[[130, 181, 96, 142],
[121, 152, 103, 144],
[124, 108, 97, 163],
[111, 144, 108, 127],
[116, 162, 100, 147]]
=>
[142, 103, 108, 111]

[[100, 141, 115, 153],
[71, 88, 71, 163]]
=>
[153, 71]

[[86, 159, 132, 183, 68],
[148, 131, 135, 116, 140],
[93, 125, 128, 152, 119],
[109, 122, 136, 146, 129],
[103, 108, 165, 166, 116]]
=>
[68, 116, 128, 122, 103]

[[138, 161, 179],
[181, 77, 160]]
=>
[179, 77]

[[125, 120, 116],
[147, 62, 172],
[130, 141, 131]]
=>
[116, 62, 130]

[[98, 98, 149, 86, 146],
[113, 138, 76, 151, 134],
[140, 92, 166, 77, 97]]
=>
[146, 151, 166]

[[172, 124, 131, 85],
[130, 74, 146, 133],
[139, 90, 118, 110],
[183, 71, 157, 115]]
=>
[85, 146, 90, 183]

[[126, 134, 125, 160],
[158, 107, 116, 138],
[73, 110, 121, 195],
[109, 132, 166, 108],
[159, 105, 114, 137]]
=>
[160, 116, 110, 109]
---
[[176, 80, 141, 178, 105, 122],
[129, 123, 105, 125, 150, 129],
[131, 85, 132, 82, 104, 129],
[104, 118, 100, 98, 134, 169],
[127, 150, 140, 131, 169, 148],
[162, 130, 133, 103, 86, 166],
[81, 158, 88, 155, 139, 167],
[105, 95, 84, 125, 94, 77],
[145, 146, 154, 169, 97, 133],
[90, 131, 146, 85, 150, 129]]
=>
[[122, 129, 129, 169, 148, 166, 167, 77, 133, 129],
[105, 150, 104, 134, 169, 86, 139, 94, 97, 150],
[178, 125, 82, 98, 131, 103, 155, 125, 169, 85],
[141, 105, 132, 100, 140, 133, 88, 84, 154, 146],
[80, 123, 85, 118, 150, 130, 158, 95, 146, 131],
[176, 129, 131, 104, 127, 162, 81, 105, 145, 90]]

[[77, 84, 89, 128, 110, 87, 114, 122, 122, 93, 158, 173, 142, 128],
[127, 94, 104, 98, 124, 111, 121, 80, 66, 131, 88, 114, 156, 70]]
=>
[[128, 70],
[142, 156],
[173, 114],
[158, 88],
[93, 131],
[122, 66],
[122, 80],
[114, 121],
[87, 111],
[110, 124],
[128, 98],
[89, 104],
[84, 94],
[77, 127]]

[[99, 179, 112, 148, 112, 139, 131, 139, 106, 139],
[144, 110, 137, 105, 117, 109, 117, 98, 114, 117],
[101, 111, 188, 156, 125, 101, 130, 191, 116, 114],
[151, 155, 95, 114, 130, 158, 127, 113, 112, 173],
[89, 134, 97, 153, 114, 120, 175, 113, 155, 105],
[98, 125, 161, 121, 124, 105, 101, 103, 146, 131],
[87, 148, 144, 152, 114, 110, 107, 122, 152, 125],
[157, 131, 113, 119, 133, 154, 126, 147, 108, 166]]
=>
[[139, 117, 114, 173, 105, 131, 125, 166],
[106, 114, 116, 112, 155, 146, 152, 108],
[139, 98, 191, 113, 113, 103, 122, 147],
[131, 117, 130, 127, 175, 101, 107, 126],
[139, 109, 101, 158, 120, 105, 110, 154],
[112, 117, 125, 130, 114, 124, 114, 133],
[148, 105, 156, 114, 153, 121, 152, 119],
[112, 137, 188, 95, 97, 161, 144, 113],
[179, 110, 111, 155, 134, 125, 148, 131],
[99, 144, 101, 151, 89, 98, 87, 157]]

[[108, 107, 153, 153, 106, 108, 153, 146, 151, 109, 108, 152, 108],
[119, 115, 144, 143, 118, 120, 146, 58, 145, 119, 118, 144, 118],
[148, 147, 105, 98, 145, 144, 102, 172, 107, 145, 149, 103, 142]]
=>
[[108, 118, 142],
[152, 144, 103],
[108, 118, 149],
[109, 119, 145],
[151, 145, 107],
[146, 58, 172],
[153, 146, 102],
[108, 120, 144],
[106, 118, 145],
[153, 143, 98],
[153, 144, 105],
[107, 115, 147],
[108, 119, 148]]

[[127, 107, 174, 122, 118, 125, 154, 130, 136, 141, 160, 118],
[122, 164, 104, 143, 137, 118, 100, 121, 127, 107, 128, 129],
[140, 98, 180, 101, 125, 119, 156, 116, 112, 146, 131, 117],
[119, 109, 134, 124, 128, 127, 138, 139, 137, 117, 144, 132],
[124, 102, 126, 126, 122, 145, 141, 143, 145, 134, 134, 135],
[133, 162, 103, 130, 144, 123, 95, 105, 115, 115, 104, 131],
[142, 135, 115, 122, 129, 129, 123, 120, 109, 141, 93, 128],
[131, 121, 142, 122, 130, 136, 129, 119, 135, 136, 134, 128]]
=>
[[118, 129, 117, 132, 135, 131, 128, 128],
[160, 128, 131, 144, 134, 104, 93, 134],
[141, 107, 146, 117, 134, 115, 141, 136],
[136, 127, 112, 137, 145, 115, 109, 135],
[130, 121, 116, 139, 143, 105, 120, 119],
[154, 100, 156, 138, 141, 95, 123, 129],
[125, 118, 119, 127, 145, 123, 129, 136],
[118, 137, 125, 128, 122, 144, 129, 130],
[122, 143, 101, 124, 126, 130, 122, 122],
[174, 104, 180, 134, 126, 103, 115, 142],
[107, 164, 98, 109, 102, 162, 135, 121],
[127, 122, 140, 119, 124, 133, 142, 131]]

[[103, 106, 94, 176, 173, 170, 157],
[130, 123, 122, 163, 163, 149, 140],
[152, 154, 130, 125, 127, 158, 140],
[140, 81, 114, 120, 160, 103, 123],
[151, 158, 101, 119, 159, 142, 130],
[128, 181, 142, 148, 158, 136, 135],
[112, 115, 88, 137, 101, 124, 128],
[92, 81, 133, 134, 127, 148, 128],
[129, 125, 163, 127, 138, 115, 115],
[89, 158, 98, 156, 120, 183, 159],
[152, 96, 147, 119, 110, 96, 128],
[145, 135, 124, 66, 120, 153, 111]]
=>
[[157, 140, 140, 123, 130, 135, 128, 128, 115, 159, 128, 111],
[170, 149, 158, 103, 142, 136, 124, 148, 115, 183, 96, 153],
[173, 163, 127, 160, 159, 158, 101, 127, 138, 120, 110, 120],
[176, 163, 125, 120, 119, 148, 137, 134, 127, 156, 119, 66],
[94, 122, 130, 114, 101, 142, 88, 133, 163, 98, 147, 124],
[106, 123, 154, 81, 158, 181, 115, 81, 125, 158, 96, 135],
[103, 130, 152, 140, 151, 128, 112, 92, 129, 89, 152, 145]]
